In the rows, zero is written as 128.
Each path below is one point turned by a fixed rotation once a step. After each direction that follows a path, write how fast that rotation turns it, in degrees per step (0 if it stays still).
Each turn is a multiple of 5 degrees from 10 to 175, or 0.
Each row of a path follows its step; steps can be skipped.
Path 1:
step 3: [128 116 132 123 136 120 127 130 130 119 133 121 131 131 128 131 141 119
 128 117 110 129 117 127 124 133 123 137 128 129 114 139 130 125 124 140
 126 130 131 127 128]
step 5: [120 135 129 111 137 137 133 137 116 132 128 130 116 123 129 132 121 118
 129 130 132 133 132 123 123 116 115 128 123 139 130 136 118 124 129 122
 129 132 131 132 120]
step 7: [128 136 133 133 128 122 138 125 126 132 140 113 139 125 123 120 140 123
 128 128 124 125 132 130 134 129 128 131 123 124 142 117 128 123 125 124
 129 131 122 144 116]
step 8: [128 121 132 127 130 133 120 125 133 126 131 115 141 139 132 141 125 125
 135 135 127 117 116 139 123 133 127 122 126 132 129 131 123 126 123 139
 124 123 113 138 124]
step 10: [126 139 143 124 115 131 128 127 115 118 120 128 130 126 126 141 121 132
 135 132 126 136 125 123 124 113 128 141 136 126 127 135 132 130 120 126
 128 133 136 130 129]
step 14: [131 124 149 125 132 131 131 122 126 129 135 137 136 138 140 125 130 134
 128 122 123 118 128 126 118 134 116 130 116 134 120 124 124 128 122 128
 129 116 128 130 133]
step 16: [134 131 132 115 131 139 128 129 131 125 126 127 118 134 130 140 120 137
 133 138 132 124 119 119 133 122 133 130 132 127 142 124 120 128 131 143
 120 132 131 137 121]
step 20: [133 131 133 124 128 128 122 136 141 130 118 118 131 126 141 135 120 130
 129 112 107 129 124 130 122 134 122 139 129 131 122 132 132 129 125 135
 136 124 127 129 131]
[133 128 128 130 130 125 124 127 130 128 127 130 128 127 130 126 130 128
 129 124 125 128 131 125 126 129 131 127 128 128 128 129 128 125 126 129
 131 127 127 124 125]
130
[128 132 127 128 132 129 130 127 129 123 128 126 123 127 128 128 128 131
 129 129 132 128 130 126 125 128 130 129 127 128 130 130 129 130 131 127
 130 131 128 128 127]
65
[127 128 131 123 130 129 127 129 128 129 125 130 129 124 130 124 124 126
 131 130 128 130 128 127 130 128 130 130 129 130 131 126 130 131 128 129
 130 129 128 127 129]
70
[128 124 127 130 132 130 125 130 121 128 127 129 128 128 130 127 125 130
 128 130 131 129 129 131 125 127 125 125 128 128 126 127 130 127 127 127
 129 127 127 127 125]
85
[126 129 128 129 124 126 125 128 130 128 128 128 129 132 134 130 129 128
 132 129 131 127 128 127 126 124 130 126 129 128 127 125 130 130 129 128
 127 126 128 126 130]
175
